Families of rows that turns and mirrors carry onto each other, the same ones carrying the whole set onto itself: the rest of each named row's family, in list order
5 families of 4 rows
F: [-15,-2,21,13,-16,19,-26,24,31,-28,40,20,21]
Z: [-14,-15,16,37,-23,19,-31,-5,-2,-32,19,16,20]
X: [-14,10,-24,0,33,30,4,27,-4,19,24,27,-26]
U: [-13,15,-14,23,-32,33,-20,-6,-16,-23,38,-1,31]
A: [30,-33,-12,-19,24,2,29,-9,3,3,-19,-20,-23]
T: [-21,-2,27,31,-19,22,-30,7,12,-43,19,5,9]
H: [-1,-33,-22,-16,0,13,29,-18,15,19,-32,-12,-29]
E: [6,9,-3,-30,-52,-20,-5,-37,-3,-27,41,-6,0]
Y: [-8,-6,23,-30,-26,-39,11,-25,-4,-14,45,-15,-22]
R: [7,12,25,-14,-31,-50,10,-32,13,-7,7,-11,-14]
G: [-4,23,-30,-20,-8,48,4,11,-30,32,2,4,7]
L: [-22,3,11,35,-37,-3,-9,18,22,-27,24,11,32]
V: [23,1,50,-27,-21,-36,7,-9,6,-22,19,-6,-3]
C: [-16,36,-13,1,21,25,-12,36,-7,23,0,20,-17]
W: [15,-28,-32,-31,8,-1,23,15,21,0,-25,-25,-21]
Q: [-41,18,-14,7,2,31,17,32,-8,32,18,18,-11]
S: [-13,32,-9,-2,19,20,-12,27,-13,44,7,8,2]
D: [15,-44,-35,-38,-7,-2,17,11,18,12,-20,-11,-6]
M: [18,-15,-31,-55,-27,15,12,-23,10,13,-8,-26,-4]
N: [0,-1,31,-31,-27,-40,17,-11,-3,-31,26,-13,-29]

The rest of the family of F: X, A, V
The rest of the family of N: T, C, W
The rest of the family of M: U, E, G

Families of rows that turns and mirrors carry onto each other, the same ones carrying the whole set onto itself: the rest of each named row's family, in list order
4 families of 8 rows
bevig: [51,41,-38,-18,-46,-5,-46,-7,0,-41,-68,0,27,-34,-62,31,70,38,-10]
lufu: [37,39,16,-61,-47,-25,-9,-52,-4,-40,-13,24,-7,-41,-65,19,-3,5,-18]
Bofu: [29,17,-41,-53,-46,18,-33,8,-15,-51,-17,-8,24,-21,-47,66,17,-7,25]
favo: [-24,73,-25,-39,-49,-23,-1,-14,-37,-46,-45,0,24,-53,-41,-3,43,6,30]
Fotof: [83,18,-29,-21,-32,-4,-45,-31,27,1,-43,32,-25,-11,-74,46,25,-34,9]
tode: [39,51,-31,-8,-64,-3,-40,-26,24,-23,-55,5,12,-43,-57,26,69,44,-13]
sozok: [13,37,-25,-53,-13,-23,-3,-16,-31,-21,-30,25,-22,-23,-53,18,0,-71,48]
nisab: [33,70,-18,0,-45,-44,-18,-49,-3,4,-84,36,-11,-58,-53,-8,56,-20,0]
Timag: [14,7,-29,-54,-37,14,-32,15,-20,-39,-11,1,14,-23,-50,61,16,-4,35]
pes: [91,30,-32,-26,-20,-8,-42,-47,26,2,-39,21,-18,-27,-66,45,12,-18,6]
lamet: [-24,66,-23,-27,-53,-33,-2,1,-39,-41,-43,-9,9,-57,-39,4,55,-1,34]
fip: [40,39,-52,-11,-32,6,-39,2,-1,-14,-78,23,-13,-16,-30,34,68,-41,66]
Zib: [15,85,-8,-13,-25,-44,-14,-45,9,-5,-63,37,-17,-53,-64,-19,57,-31,11]
Ven: [18,36,-42,6,-34,5,-34,6,1,-2,-71,4,-20,-18,-47,32,61,-46,65]
Basuv: [26,55,-5,-61,-49,-27,-6,-48,-12,-29,-22,10,13,-55,-80,10,-4,14,-21]
redi: [9,44,-9,-54,-16,-24,-5,-26,-20,3,-20,19,-22,-23,-53,1,-2,-63,43]
Gub: [27,49,-3,-58,-40,-33,-22,-42,-15,-38,-3,18,2,-47,-64,11,9,22,-29]
Seti: [14,48,-69,0,-33,1,-35,10,-4,-3,-72,5,1,-27,-45,27,70,-37,54]
rolel: [36,56,-1,-57,-46,-29,-16,-53,-6,-33,-15,25,-1,-35,-69,23,-4,18,-26]
Duzut: [-26,66,-27,-45,-61,-14,-5,3,-39,-41,-64,11,17,-47,-46,2,50,-6,40]
delu: [30,79,-16,5,-35,-44,-25,-51,7,0,-62,22,-32,-43,-61,-21,54,-20,2]
Naru: [32,25,-39,-74,-35,24,-28,5,-10,-46,-17,-5,13,-18,-57,53,7,-6,43]
Muf: [14,53,-20,-56,-36,-16,-1,-40,-12,-1,-34,32,-28,-39,-51,15,-6,-67,56]
Teza: [-14,78,-22,-39,-48,-12,9,-3,-44,-50,-33,-2,19,-49,-39,13,45,8,27]
Patof: [70,20,-23,-25,-22,6,-53,-39,26,0,-29,32,-29,-9,-74,39,16,-24,-1]
Lidu: [38,41,-37,1,-59,-2,-52,-10,8,-42,-54,3,1,-41,-60,41,74,35,-8]
bog: [37,4,-48,-48,-51,19,-30,2,-18,-39,-22,-9,8,-14,-44,63,13,3,25]
tafuf: [12,42,-12,-66,-16,-17,-3,-32,-26,-9,-20,26,-14,-23,-53,21,2,-66,49]
Dak: [68,10,-32,-23,-30,-15,-54,-38,37,6,-52,29,-28,-17,-71,34,22,-36,8]
Fumem: [27,75,-14,-7,-35,-43,-10,-53,8,5,-69,37,-26,-43,-64,-21,51,-24,16]
fisag: [20,35,-54,-5,-35,3,-30,9,-3,-8,-70,6,-4,-30,-43,22,71,-47,68]
lozez: [45,48,-42,3,-62,-10,-43,-13,16,-36,-65,6,13,-42,-56,24,65,38,-7]

The rest of the family of Bofu: favo, Fotof, rolel, tafuf, Fumem, fisag, lozez
The rest of the family of Basuv: bevig, nisab, pes, fip, Duzut, Naru, Muf

